rotation ticks, each row followed by its count of ticks
The counts run from 0 to 213.
[  8  -3  12  10 -25 -19  18   9  20  40 -35  29   6 -14 -15  -2 -18  -1
  -3 -18  22 -49  17   6 -37 -25   9   2 -23  -5  35   1  16  12 -19   7
 -28] => 180
[ -7  50 -22 -22  21  22  -8  12  -5  16 -37  21 -18 -29   8  -9   7  39
  50 -20  26   0  17   9   0  -9   9  15  -2   5 -12   7 -10  14  -3  -8
 -36] => 104
[ 23   9  13   1   7 -12  20  10  31  37 -37  34  15 -10 -20   6 -22  -1
 -13   1  15 -45  25   9 -34  -3   8   5  -4  -1  20  -5  22  38 -20  12
 -19] => 11
[-13  38 -34  -7 -13  15   0  29 -33  34 -12  13 -10  -7   3 -14  13  12
  15   3  45   1 -37   7   6 -19 -15   6  15  32  23  21  -9  24   1 -18
 -25] => 135
[-12   7 -25   8 -38   5  10  14 -18  66   1  17 -16 -15 -21  -3   8  19
 -10  -1  21 -20 -16  15 -15 -23  -5  -7   7  22  43   4   0  19  10   9
 -37] => 151
[-16  51  -2  -5  25  24  -2   2 -13  22 -26  32 -30 -21   6 -20  -2  19
  22   6   2 -10   5 -19 -12 -15   7  22 -12  23 -31 -13 -16  30  19 -34
  10] => 108
[ -7   7   4  14 -48 -12  15  11  15  -6 -23  34  20   2  32  -4 -21  25
   7   5  30 -37  13 -33 -19 -31 -23   6 -16   1  39  16   2   6 -15  -5
   3] => 175
[ 12  17  16  -6   7 -14  22  29  22  19 -47  33  16  -7 -10  -7 -29 -37
   3   6  32 -38   1  10  -9  -3   1  13 -10   7  21   4  24  35 -33 -28
  -5] => 197
[ 17   4 -19  -2  24  -1  16  16 -10   9 -51  18  18  16  19  -9 -26 -44
   3  24  29  -9  22  -4   9  14 -33  32   4 -20  12  20  30  10 -10 -19
  12] => 37
[ 20  14 -52 -22  -1   8   2   9  -3  30 -21  28   9  -5   5  15 -14 -24
  16  22  27   6  11  14  39  35 -25  33  21 -18  12  13  20   9   4 -14
  -5] => 56
[  9  -8 -16 -24  18   0  32  24  -5  26 -46   8  17  -6  -4  -7 -15 -25
   0  17  21 -13  26  36   7   7 -11  -1  20  -9  31   7  36  27 -34   5
 -33] => 212
[ 19  -4  -5  -3  29  -6  25  15   6  11 -57  12  25   4   5  -7 -16 -10
   4   3  27 -24  42  14 -22  -2 -10  11   2 -22  22  14  37  17 -30  16
 -30] => 23
[  4  32 -40 -24 -10  20  -8 -11  17  22  -3  47 -11 -25  18  23 -12  29
  25  22   1  -3  25 -13  36  19 -14  29  11  -5  -8  -7  -6  19  24  -8
   8] => 76
[  4 -26 -41   0  20  14  23 -11 -30  39 -34  13  -3   4   7  -8 -15 -26
 -18  31  -5  -2  46   2   8  14 -31  25   4 -28  10  -2  31   0  18   5
   7] => 51
[ 24  13  16   4  -1 -15  14  13  32  43 -39  34  13  -8 -17   7 -27  -9
 -12  -6  21 -47  20   6 -34  -3  11  11  -7  -4  17  -3  23  28 -20   5
 -10] => 10
[-19  -7  -6  33 -52  -3  17   3 -15  48  -7  27  -9   1   6  -7 -14  13
 -26   7  10 -34   0 -29 -26 -35 -21   5 -17  11  37  -4  -2  -1  20  -3
   6] => 159
[ 13 -14   7  10  23  -8  29   9   1  21 -57  16  15   8   3 -16 -26 -19
 -13   2  15 -34  46  -4 -34  -9 -10  15 -14 -19  14   1  33  10 -18   8
  -4] => 21
[-11  59  -5 -11  25  22  -6   8  -7  18 -28  33 -27 -24   6 -14   1  23
  29  -1  13  -9  -1 -15  -3 -11   6  22 -10  24 -26  -8 -16  33  11 -36
   5] => 107
[  1 -12  11  14 -15  -5  30   1  15  20 -29  30  15   0  14  -1 -25  33
 -29  14  -2 -44  45 -21 -39 -24 -10  -4  -7  -3  28  -6  14  18  -8  25
  -6] => 2
[  5 -23 -46  -4  15  12  21  -5 -31  38 -34  10  -1   4   9  -6 -11 -18
  -8  23   4   4  47  10  13  13 -31  23  12 -33  16   5  32  -5  11  12
  -6] => 52
[  8  15  14   2  13  -6  23  12  21 -14 -40  39  29   8  28  -6 -33   2
  -6  29  15 -39  27 -28 -18  -7 -21  21  -4   2  13   6  18  35 -18  -8
  20] => 17
[ 14  11 -40 -15   8  15   2  -7   1  55 -11  37 -13 -17 -13  18 -16 -23
  -6  34  -5  -5  15  11  27  35 -13  30  15  -6   3 -10  19  27  25 -12
  11] => 59
[  7  33 -48 -29  -9  20  -9 -10  16  24  -6  40  -7 -29  13  22  -9  35
  28  16   3   2  28   0  38  20 -11  24  16  -7   0  -4  -3  18  17   1
  -7] => 75
[ 23   6 -10 -10  25  -5  18  20  11   5 -56  17  29   1   6  -7 -16 -10
  12   4  35 -21  32  15 -15   1 -10  12   9 -18  22  22  32  24 -34   9
 -30] => 24
[ -4  37 -23 -15  19  21  -4   8 -10  25 -43  16 -18 -28   7 -13   8  36
  48 -29  22   1  30  10 -10 -14  11  14  -6  -1 -14   3  -8   4  -2   0
 -41] => 103
[ -8  -1 -21  12 -55  -7   9  14   1  31 -15  20   9  -5  10   1  -7  29
   3 -14  38 -23   5  -4 -15 -30 -16  -4  -8  -1  53  18   2  -6  -7  17
 -35] => 163
[ 18   8  12  -3  15  -9  21   8  29  27 -33  34  19 -11 -12   6 -16  14
  -9   9   8 -41  35  12 -36  -6   7  -1   3   2  25  -5  25  44 -20  17
 -27] => 12
[  6   6 -49  -2 -18  12   1  -7  -8  27 -20  33  -7  -4  26  11 -24  -7
   9  16  12   3  31 -22  33  21 -33  42   0 -27  -1   4   7 -17  24 -12
  23] => 67
[ 13   0 -46  -4 -10  12   1 -14  -8  63 -22  25 -19 -19  -6  13 -15 -10
   4  -6   3  -3  37   6  17  22  -8  37  -5 -30  -3  -9  13 -17  28   1
  -4] => 70
[ 25  13   4  10 -25 -19  13  22  25   9 -42  32  28   7  17   7 -37   0
  -1  -6  42 -40  16 -14 -19  -6 -11  21  -9 -12  23  16  16   5 -25  -1
   1] => 7
[  0  12 -21   7 -59 -11   7  18   8  26 -12  27  13  -5   9   9  -7  27
  10 -12  46 -25  -8  -4  -7 -23 -15  -1  -1   1  51  22   0  -1  -9   7
 -32] => 164
